cols: Q J W B N C X
Bosi: [ 18.3  23.7 -13.5 -39.6   9.9  40.0  69.7]
Zupuf: [-79.9  25.3 -41.7  11.9  16.4   0.9   5.8]
Bipez: [-75.1  33.6 -39.6  -3.8  20.3  12.6  19.1]
kofe: [ -4.2  31.9 -19.4 -40.6  17.6  40.9  64.7]
Purur: [-46.7  39.6 -31.2 -29.4  23.8  32.3  45.0]
dukun: [-26.2  37.5 -25.6 -37.0  22.3  38.0  56.2]
nuliv: [-63.4  38.5 -36.2 -17.8  23.2  23.4  32.0]
col: [19.1 64.7 45.0 56.2] : X
col: [69.7  5.8 19.1 64.7 45.0 56.2] : X
col: [-75.1  -4.2 -46.7] : Q

cols: T L S E
Bivan: [ 26.9 -75.8  68.6 -22.8]
kez: [ 57.8  30.2  50.9 -29.5]
bogoz: [ 53.5  23.9  20.4 -24.8]
has: [ 27.0 -75.8  68.6] : no
diff bogoz: [ 53.5  23.9  20.4 -24.7] : 3, [-24.8]

cols: F Y M A V
laf: [49.0 19.0 29.7 45.8 22.4]
sufo: [57.8 17.7 52.1 23.0 18.2]
pof: [25.6 23.5 18.6 18.7 11.7]
Golel: [31.8 11.8 40.3 44.5 35.4]
sanup: [33.9 51.0 17.5 18.7 20.3]
nume: [29.1 74.5 46.6 33.5 26.8]
Bilov: [35.4 18.4 51.8 20.7 10.1]
sozas: [19.3 19.1 17.5 28.4 10.1]
Moved: [19.3 11.8 46.0 25.6 38.9]
gone pof: [11.7 18.6 23.5 25.6] : [18.7]
has: [19.3 11.7 46.0 25.6 38.9] : no
has: [49.0 19.0 29.7 45.8 22.4] : yes
col: [25.6 31.8 33.9 29.1] : F
has: [46.0 25.6] : yes
diff Bilov: [35.4 18.3 51.8 20.7 10.1] : 1, [18.4]

cols: H P G K D U
lemin: [  8.0 -61.7  54.6 -11.3 -21.2 -11.3]
niti: [-0.2  2.2  2.4 -0.7 -2.4  1.2]
led: [  8.0 -64.1  54.6 -11.3 -21.2 -11.3]
Kiz: [  9.7  12.1 -13.0 -18.4 -10.8 -28.9]
naze: [-2.1 -0.4  4.8 -3.4  2.7 -2.6]
dola: [-21.6 -21.2  23.7  -7.2  -3.4  -7.3]
liga: [-0.7  2.7  4.1  2.2  0.3  0.5]
fuvo: [-18.4  -2.5   4.4   0.6   3.6   1.2]
tid: [ 3.8  9.4 -3.0 56.9 31.3 56.3]
Mok: [10.3 11.0 -7.2 52.2 27.6 48.6]
papu: [-1.9  8.7 -3.5 63.5 32.0 63.9]
rezi: [ -8.0 -24.4  21.1   4.9 -10.6  10.4]
col: [ 3.8 10.3] : H
col: [ -0.7 -11.3 -18.4] : K
col: [-11.3 -28.9  -2.6] : U

cols: vapoz Zakez fite viped renun guki nofi vavi Ved
bebiv: [-13.4 -33.0  26.7 -66.6  33.9 -17.6  35.8  -0.9 -26.5]
nav: [ 47.4   5.1   9.5  36.0  29.0  -3.4 -14.7  47.5  35.9]
Fab: [ 14.4  29.6 -26.0  64.1 -32.2   8.7 -30.7   6.1  22.8]
diff nav: [ 47.4   5.1   9.5  36.0  29.0  -3.3 -14.7  47.5  35.9] : 5, [-3.4]
gone nav: [ 29.0  -3.4 -14.7  47.5   5.1   9.5  36.0  35.9] : [47.4]
gone nav: [ -3.4  47.4  35.9  47.5   9.5  29.0 -14.7   5.1] : [36.0]
gone nav: [47.5 47.4 -3.4 36.0 29.0  5.1 35.9  9.5] : [-14.7]
col: [-0.9 47.5] : vavi

cols: ramid povo Zas viga kasi nisum dul Zar nubik
sufe: [-10.2 -13.5 -30.5   4.3  19.8 -32.9 -64.9 -23.9 -48.2]
Ven: [-11.1  -7.5  16.2  17.9 -68.2   6.1  -0.8 -29.6  18.4]
dab: [-7.4 16.8 41.6 -3.9 -6.9  7.8 26.8  8.5 15.8]
numo: [-0.2 -7.2  7.7  0.6 -1.1 32.3 19.3  1.6 19.1]
vituk: [  5.5   0.5  15.2  13.2  45.1 -50.2  29.2  45.3  21.9]
pom: [ 31.3   7.6   1.6 -14.8  14.5  12.2  28.7  -1.3  39.5]
vin: [-19.2  28.4  22.6  -6.4 -33.7  49.7  22.1  61.7  28.6]
Voru: [ 54.2  14.8  16.8 -30.5  44.2  25.3 -70.6 -33.4  -1.5]
loti: [ -7.4  16.8  41.6  -3.9  -6.9   7.8  26.8   8.5 -35.8]
bule: [  3.5  17.3 -35.1  -3.1  -1.4 -22.6  21.6  44.9  26.8]
diff bule: [  3.5  17.3 -35.1  -3.2  -1.4 -22.6  21.6  44.9  26.8] : 3, [-3.1]
gone bule: [ 17.3 -22.6  -1.4   3.5  26.8  -3.1  44.9  21.6] : [-35.1]
col: [ 7.6 28.4 14.8] : povo
gone loti: [ -3.9  41.6   7.8   8.5  -6.9  -7.4 -35.8  16.8] : [26.8]
has: [-30.6  44.2  25.3] : no
diff Ven: [-11.1  -7.5  16.2  17.8 -68.2   6.1  -0.8 -29.6  18.4] : 3, [17.9]
has: [-1.4 39.5] : no

cols: mebit Rut kof Nifi luk zubo dalal Zak kabo
tamek: [ -2.0  -0.7   5.2  -1.4   5.7  -1.5 -27.0   7.7  -1.9]
Faf: [-3.3  2.3 42.3 -1.2 -1.8  4.5 37.1  3.1  5.5]
vuki: [  2.9   3.4  12.1   3.7   3.0   7.4 -41.7  -2.6   5.2]
safot: [ -0.7  -2.4 -39.4  -2.0   3.6  -4.6 -52.8   1.2  -8.7]
letuk: [-0.3  0.3 33.6  1.3 -0.3  4.5 68.1  2.5 10.8]
guv: [ -5.1   1.6  19.1  -4.1  -3.9  -3.1 -13.6   7.7  -1.4]
beton: [ -2.0  -0.7   5.2  -1.4   5.7  -1.5 -27.0   7.7   9.4]
diff Faf: [-3.4  2.3 42.3 -1.2 -1.8  4.5 37.1  3.1  5.5] : 0, [-3.3]
diff safot: [ -0.7  -2.4 -39.5  -2.0   3.6  -4.6 -52.8   1.2  -8.7] : 2, [-39.4]
diff safot: [ -0.7  -2.4 -39.3  -2.0   3.6  -4.6 -52.8   1.2  -8.7] : 2, [-39.4]
col: [-1.2  3.7 -2.0  1.3 -4.1] : Nifi

cols: lazo vakil Kab pib
sol: [ 0.4 19.4 13.8 -7.8]
kabep: [ -0.8  22.8 -10.7   0.1]
Bavu: [  1.1 -25.9  16.6   2.0]
Vit: [ -0.6 -44.9  27.8  -7.3]
gogal: [-0.9 36.7 -5.9 -2.6]
vogag: [  0.2 -77.4  21.5   3.0]
has: [ -7.3  27.8 -44.9] : no
has: [19.4 13.8] : yes

cols: dosu Garom vezim tetiv bepa budub tovi suri Mim fem
Kado: [ -7.6 -30.4  -2.5   2.7  13.0   2.5 -10.7 -27.8 -22.6  38.1]
kapiz: [  5.6 -29.9 -15.7 -10.6 -11.4   1.2  18.9 -31.1 -15.0 -63.6]
Rul: [-22.8   6.6 -25.7 -16.4  -1.8 -45.2   8.8 -31.4 -31.3   1.7]
Dafa: [ -8.0 -20.8  16.8   5.1 -27.8   6.1  10.9 -27.5  -8.3  -6.0]
gone Rul: [  1.7 -16.4   8.8 -31.4 -22.8 -25.7   6.6  -1.8 -45.2] : [-31.3]
col: [18.9  8.8 10.9] : tovi

cols: Fibu fugo remil buv
fevug: [0.9 2.7 0.5 4.1]
guz: [2.1 5.3 2.2 4.5]
lal: [-11.3   7.1  -4.0   4.4]
Delap: [ 1.2 -1.6 -1.0 -8.6]
fipit: [ 51.0 -63.6  35.1  70.9]
Tur: [-1.5 -0.8  0.2  0.9]
Zige: [ 42.1 -51.9  28.3  61.0]
Fif: [ 48.5 -57.8 -57.7  79.1]
vasi: [10.9  7.8 -0.7 11.3]
diff Tur: [-1.5 -0.9  0.2  0.9] : 1, [-0.8]
gone guz: [4.5 2.2 5.3] : [2.1]
gone fipit: [51.0 70.9 35.1] : [-63.6]
gone Fif: [ 79.1  48.5 -57.7] : [-57.8]
has: [ 7.8 -0.7] : yes

cols: mas befo Pudit Guzis
Talu: [ 9.0  3.1  6.9 -3.3]
gome: [-4.6 -0.8  2.2  2.0]
bem: [ 12.2 -33.5  -8.9  10.5]
Mafis: [-3.4  3.2 -6.0 -1.9]
mol: [ 4.0  4.2 -0.3 -6.1]
vagob: [-3.8  2.1 -2.7  2.2]
lamip: [-48.6  38.7 -73.5 -31.8]
Diput: [ 2.8 -7.3 15.6  3.5]
Vut: [-2.6 -4.4 -1.2  5.5]
duvu: [-5.9  1.1  1.1 -1.8]
feben: [ 12.2 -33.5 -62.4 -31.1]
has: [ 4.0  4.2 -0.3] : yes
has: [-6.0  3.2 -3.4] : no
gone vagob: [-3.8 -2.7  2.1] : [2.2]
col: [ -2.7 -73.5  15.6  -1.2   1.1 -62.4] : Pudit
diff lamip: [-48.6  38.8 -73.5 -31.8] : 1, [38.7]
has: [-2.7  2.3] : no

cols: Devam Pafeg Riri pezer Gumel lota
vutu: [ 11.2 -12.1 -10.3  16.8   1.4 -18.1]
Mel: [ -2.0   1.6   3.1   9.0 -30.3 -19.1]
ganob: [ 11.3 -11.1 -10.0  12.5  13.9  -9.3]
rese: [ -6.7   4.9   0.7 -23.3  23.4  33.7]
Kome: [ -0.1  -0.3   1.4   8.0 -24.5 -15.8]
Sune: [-19.9  15.5   9.1 -44.6  34.7  60.3]
Gizo: [ -4.9   4.4   3.0 -13.3  18.2  19.7]
Dal: [  8.7  -9.3  -5.6  28.5 -31.6 -40.9]
Dulis: [-12.0  10.9   9.8 -16.5   0.4  17.2]
col: [16.8  9.0 12.5] : pezer
diff rese: [ -6.7   4.9   0.6 -23.3  23.4  33.7] : 2, [0.7]
has: [  9.8 -16.5   0.3] : no

